In the data rows, 128 means zero.
Some points, one per row:
[112 150  71 152 115  76  90 160  70 158 125 170  59 168 156 174 103 171 181 119 118 127 132 213 150 151  81  84 178 149 146  71]
[207  39  79 112  64  73 152 190 126 174 115 161 174 166 174 129 134  93  72 154  73 118 129 186  50  76  32 167  49 184  45 153]
[255 178  96 182 132 207 170 117 129 100   0  76 105  39  26  49 199 158 119  99 212 206 164 108 196 255 159  48 143 136 169 139]
[154 199 115  59 127 122 152  35 141  75 208 163  80 177 192 147 174 115  33 151 110 158 160 186 162 218  28 237  93  62  54 154]
[ 52 126 204  93 196  60 145  80 113 153 161 118  86 133 173 127 115 104 106  87 102 118 120 182   0 171 163  91 147  78  99 135]
[ 90 129  76 105 101 160 141  88  52 118 152 125  92  99  77 205 134 131 131 158 132 135  73  87 106 157 136 124 153 124 124 113]
[103 105 122 140 161 142 140  95 127 121 157 174 171 115 122 107 166 141  67 101 142 109 148 116 152 136  87 128 100 122 146 116]
[119 151 131 107  91  89  66 142 163 109 190  89  42 214 100 173  81 113 184 141 111 126 130 136 141 109  92 163  80 105 107 113]
[104  95  84 123  99 202  92  90 114 148  81 167 161 152  74 111 156 131 119 157 213  65  96 163 161 163 158  73  79 156 139 216]
[182  67 212 171 226  53 107  98 185  98 171  59 185 105 108  68 116  94 102 161 109 128 170 130 157  62 178 131 115 116  89 107]
[ 98 201 166 140  72  44  91 223  75  29 255 196  32 109 118 163   0 122 168  41  95 202  96 180 143  26  58 234  72 139   3  60]
[149 160 105 114 108 126 140 130 129 141 111 161 126 135 170 149 134 198  95 120  78 158 161  82 144 212  90 116  94 165 103 143]
[106 194 134 195 126  30 144 159  82 205 123  50  55 174 108 111 195 171 109 172 130 176 146 117 141 135 160 123 221  38 132  84]
Here are 22 more points, each followed by its number:
[111 140 181 116 133 107 112  59 107  82 165 140 142 113 171 172 146 155 178 159 133 140 166 197 190 109  53 157 159 163  95 206] 0
[160  88  81 128 165 154 129 122 110 155  42  82 194  97  72 136 128 162 111 137 123 126 103  74 112 109 161  82 115 173 175 113] 1
[152 144 144 109 159 158 110  77 158 100 140 105 171 148  98  93 137  69 130  85 107 109 131 138  70  76 215 114  88  85 185 128] 2
[105 129  97 156 206  80 107 138 155 126 129  71 128  86  74 137 124 135 176 138 130 119  86 121 133 136 139 123 151 152 138 123] 3
[124 145  81 115 124 173 142  86 125 158 126 119 106 123 104 112 117 104 135 155 154  80 103 153 156 159 137  80 138 127 130 163] 4
[101 120 168 131 120 103 125 153 213  77 170  94 125 143 163 168 101 145 146 221 124 115 154 217 184 119  53 154 209 189 125 117] 5
[107  50  88  68  44 205 138 108 114 107 136 230 217  87  86 120 117 162  47 105 154 163 118  50 108 118  74 120  56 126 108 126] 6
[206 138 175 183 105 117 190 124  29 114 119 142  88 113  17 113 120  17 209 161 230 123 130  22 173 182 119 100 131  48  51  55] 7
[129 148 157 142 147 108 118 183 119 129 125  87  69 139 118 132 139 163 169 130 147 138 133 106 137 129 140 139 165  90 172 115] 8
[130 167 146 161  71  84 125 168 122 126 129  87  80 119  92 124 115 212 183 161 129 108 161 132 209 188 107 110 106 176 131  81] 9
[173  87 156 125 197  60 107 122 167 130 136 118 161 165 127 116 111  96 128 142 118 112 159 127 125  94 143 140 102 129  89 109] 10
[189 134 127 157 154 109 154 104 136 132  82 164 133 155 154 124  87  74 170  93  81 179 156 159 114  45 102 147 165 137  99 116] 11
[124  10 105 200 195  69  18 145 207 246 106 142 214 249 160  76 156  50  50 113 177  57  72 211 130 113 175  58 104  53  83  60] 12
[221 142 135 171 131 148 187  53 142 108  98 203 189 143 193 184 110  26 206 123  94 106 246 133  88  11  46 163 148 165  67 169] 13
[128 174 102  97 161 125  95 137 113  68 176 165  20 112 126 187  86  82 115  71  83 179 123 126  83 106  42 134  57  82  64 149] 14
[112 182 125 104 107 151 148 123 128  57 183  72 133  99 119  92 151 142  99 115 153 131  88 150 133 150 152 143 127 105 131 187] 15
[126 161 111 123  57 177 178 178  74  99 152 130 198  99 152 116 123 141 139 115  89 159 172  62  96 130 145 141 133 125 153 102] 16
[ 79  89 157  90 151 108 153 191 176 153 116  74 155 151 161  77 166 193  93 115 151 152 194 134 124  96 133 114 130 119 177 154] 17
[ 19 145  52 136 130 182  93 108 147 208 149 103  95 210 237 129 171 119 100  94 227 143  89 125 103 167 115  56 169  75 103 163] 18
[ 88 141  91 123 155 100 138 107 171 177  73 127 163 147 168 149 127 134 113 114 122 117 133  98 125 133 108 123 124 135 111 156] 19
[ 93 161 158  99  59 116 133 211  76  62 207 183  39 135 159 147  79 154 178  92  91 170  87 149 102  84 104 152 103 137  78  60] 20
[127 158 119 161 112 138  57  55 177  62 170 124 161 123  44 120 155  68 118 161 144  73 107 176 130 124 243 180 142  92 183 144] 21
Which two of these numbered points are nearest to each point below by angle, seen from the average point of the first points? Their numbers follow each, nearest first.
[ 86 104  71 115 169 144 108 109 147 159 124 133  84 107 102 124 115 102 128 125 202 114  92 147 131 149 154 113 111 113 139 125] > 4 3
[ 95 188  88  78 147 168  97 169 193 216  35 122 127 152 162  94  91 117  99 141 140  47 135  77  92 147  81 115  63 167 171 181] > 19 4
[114  93 148 203 190 105 108 157 133 147 122 118 155 170 161  59 178 110 113  94 167 154  94 179 111 117 141  93 111 124  99  83] > 12 10
[204 131 134 158 200 143 131  91  18  68 111  87  93  69  36 150 187  25 143 163 187 151 191  41 118 189  90 114 137  83  61  91] > 7 1
[178 145 147 110  58 151 106  83 119  58 191 109  71  36  88  55 155 108 118 114 106 150  84 194 117 104 127 160 126  67 100 159] > 15 21
[133 128 106 102  43 141 176  84 157 134 139 163 142 121 143 191 136 140  81 183 132 134 140 141 115 192 108 168  88 130 112 216] > 6 19
[ 74 115 141  89 161  87 126 181 133 124 133  73 181  93 152  73 152 225 126 115  96 204 131  65 145  94 110 137  99 163 168 145] > 17 1
[158 162 138 150  85 136 127  84 124  80 182 129 143 144 106  97  98  61 147 105 146 178 148 107  89 185 145 110  72  82  88 123] > 7 2
[138 108 108 105 176 204 153  76 143 161  57  82 209  78 139 138 178 148 121 168 150  67  98  71 111 126 153  88 110 182 137 124] > 1 19
[116 125  89 101  58 172 176 149  96 113 116 189 211 132 118 139 134 144 136 125 141  86 133  94 174 133 143 163 182  87 179 155] > 16 6
[173 120 172 120 217  93  98 119 137 132 159  85 179 110 158 125 110 105 110 150  58 145 189 119 159 104 120 159  93 160 141 128] > 10 2
